(in the rows, 128 means zero)
The rows below come in pairs that one turn or mirror swaps. Which row does each named row swap with?
The rows were stretched afterwards, more along some directions than others.
Dimaf: [138 124 128 143 130 104 119  97 105 136 146 125 141 128 113 131 153 189
 109 130 138 145]
pipum: [ 69 137 150 117 103 116 108  95 117 162 142 118 145 135 130 119 139 136
 112 160 135 128]
rugo: [ 75 125 163 119 104 118 120 105 101 126 153 111 162 138 136 136 133 172
 112 125 130 149]
Kan: [114 132 117 145 135 140 133  97 101 115 126 126 128 149 135 104 115 125
 119 149 101 126]
kinos: [102 123 165 151 101  99 130 114 101 146 140 124 162 109 107 143 125 146
 113 122 131 136]
munu: [138 143 130 105  99 113 142 112 116 124 122 120 128 127 118 125 116 185
 115 125 152 130]
desa: [101 116 167 170 107  86 123 128  87 134 136 134 151 105 114 125 124 148
 116 132 143 146]
mur: [140 108 156 143 118 147 102 104 103 116 128  96 149 133 129 111 119 159
 128 126 109 149]
Bozi: [100 149 147 121 113 112 116 139  98 149 128 125 146 134 128 119 107 164
 104 107 146 134]
Gaziv: [ 84 132 157 136 100  97 141 125  82 127 117 118 135 126 120 112  95 161
 109 107 135 143]
limob: [111 111 157 141 105 113 152 113 113 122 110 129 132 127 127  94 151 162
 121 155 123 145]
ginub: [142 152 110 127 125 123 113 109 107 126 131  96 137 130 103 121 118 171
 102 134 136 126]
Sol: [104 132 136 151 109 126 111  99  98  94 157 118 110 152 131 107 112 159
 109 183 124 129]
tamo: [109 137 124 146 105 126  97 150 123 115 137 140 155 140 126  92 125 143
 122 172 161 168]
lise: [121 146 145 138 111 127 106 103 108 126 170  92 174 139 141 129 128 158
  94 146 127 121]
Mufe: [114 113 145 134 109 121 153  98 121 140 114 103 141 128 126 108 144 154
 114 150 103 135]
ropu: [ 91 137 145 142 108 110 146  87 100  93 134 134  98 142 130 106 119 143
 124 163 112 126]
Tep: [123 121 119 149 120 123 149 103  98  88 110 117 134 154 125 116 123 140
 103 152 127 134]
tafo: [123 153 120 123 124 120 125  79 114 132 124 119 136 135 105 119 133 195
 113 130 141 128]
Rir: [ 94 142 152 145 128  97 122 135 125 116 147 114 118 131 136  99 128 122
 111 169 131 139]
fer: [ 96 142 116 151 108 122 100 157 115 127 136 129 160 123 111 109 114 134
 127 160 165 148]
burak: [100 117 160 142 104 120 151 112 125 124 121 128 137 132 126  95 146 153
 127 154 111 147]
reze: [ 99 132 122 146  90 130 100 139 107 123 143 143 149 138 127  96 111 141
 129 183 153 159]
Bazi: [102 132 149 132 149 125 107 135 133 132 134 104 132 122 123 115 116 139
 127 131 146 139]
sipes: [ 79 131 139 116 116 126 101  88 113 157 137 106 157 144 128 131 147 140
 103 151 128 139]
gebis: [132 109 125 131 113 125 158  89  92 110 107 110 129 148 137 104 113 152
 116 138 105 143]
nukuv: [ 94 131 155 134 136 136 119 123 134 121 143 116 127 121 132 107 122 140
 141 140 136 128]
Ginin: [112 136 124 135 100 123 109 138 125 129 137 142 145 134 126  90 128 143
 133 175 159 154]
nezo: [125 142 156 132 102 129 112 110 105 138 167  92 165 129 141 134 110 153
 109 133 124 109]
gura: [ 80 122 148 122 102 125 116 101  93 133 163 104 168 138 133 143 136 172
 105 120 121 148]
kupa: [ 95 137 141 141 129 102 116 117 107  98 137 135 110 147 132 101 133 157
 102 168 141 147]
povep: [100 124 161 156 100  98 135 115  96 143 129 119 152 103 104 142 118 139
 105 131 129 126]
gase: [ 82 129 135 128 113 125 133 101 109 135 156 110 174 143 127 146 133 160
 112 126 110 154]
big: [ 95 114 151 119 114 129  99  88 115 153 126 109 153 143 145 127 148 134
 103 163 130 129]
mif: [118 140 141 154 108 103 124  96 108  97 137 149 114 157 133 109 118 161
 105 182 133 147]
dibob: [130 132 133 138  96 121 103 132 116 135 123 126 161 128 121 105 123 148
 119 169 161 154]
bugu: [ 89 143 144 118  95 123 103 100 102 148 123 100 150 140 124 125 120 152
 108 144 140 123]
Fikig: [121 143 145 144 118 126 107 110  98 126 165  90 170 138 145 116 116 151
  99 140 122 116]
Zatu: [100 132 164 131 108 105 124 124 105 126 101 109 134 131 112 136 106 152
  90 114 153 128]
sud: [ 80 127 140 133 111 121 127 126 100 121 158 103 165 138 126 137 120 157
 107 129 121 153]
Nop: [138 121 134 142 109 152 115 110 117 103 134 103 149 134 120 116 106 149
 138 143 111 149]
vev: [107 121 115 136 115 128 116 122 124 103 123 144 141 144 135 113 123 130
 122 179 165 152]
Guz: [115 134 149 165 111 111 121 102 112 119 144 121 114 142 122 104 129 157
 108 167 100 139]
tel: [124 144 130 121 136 106 118 124 123 139 144  99 152 113 122 114 143 158
 110 126 153 128]
divav: [ 85 124 142 108 102 138  99  82 107 164 130 112 152 139 133 117 140 157
 116 154 132 134]
Zat: [143 134 131 118 114 134  98  97 106 132 137  95 129 131 111 125 116 195
 112 133 148 123]
ruzet: [140 110 138 146 107 152 109 116 112 103 133 109 135 143 127 106 115 152
 139 149 107 165]
Mutov: [ 53 133 148 128 112 115 117 100 118 143 132 126 152 131 129 111 148 137
 109 169 144 140]
dasi: [131 117 162 153 110 141 103 109 110 115 132 121 155 138 131 105 120 161
 135 131 113 161]
dob: [104 133 150 138 144 129 103 129 138 119 137 114 129 126 121 112 129 146
 132 145 148 148]

Mufe swaps with desa
divav swaps with reze
Ginin swaps with pipum
Bazi swaps with Fikig
Guz swaps with Dimaf
Tep swaps with Zatu

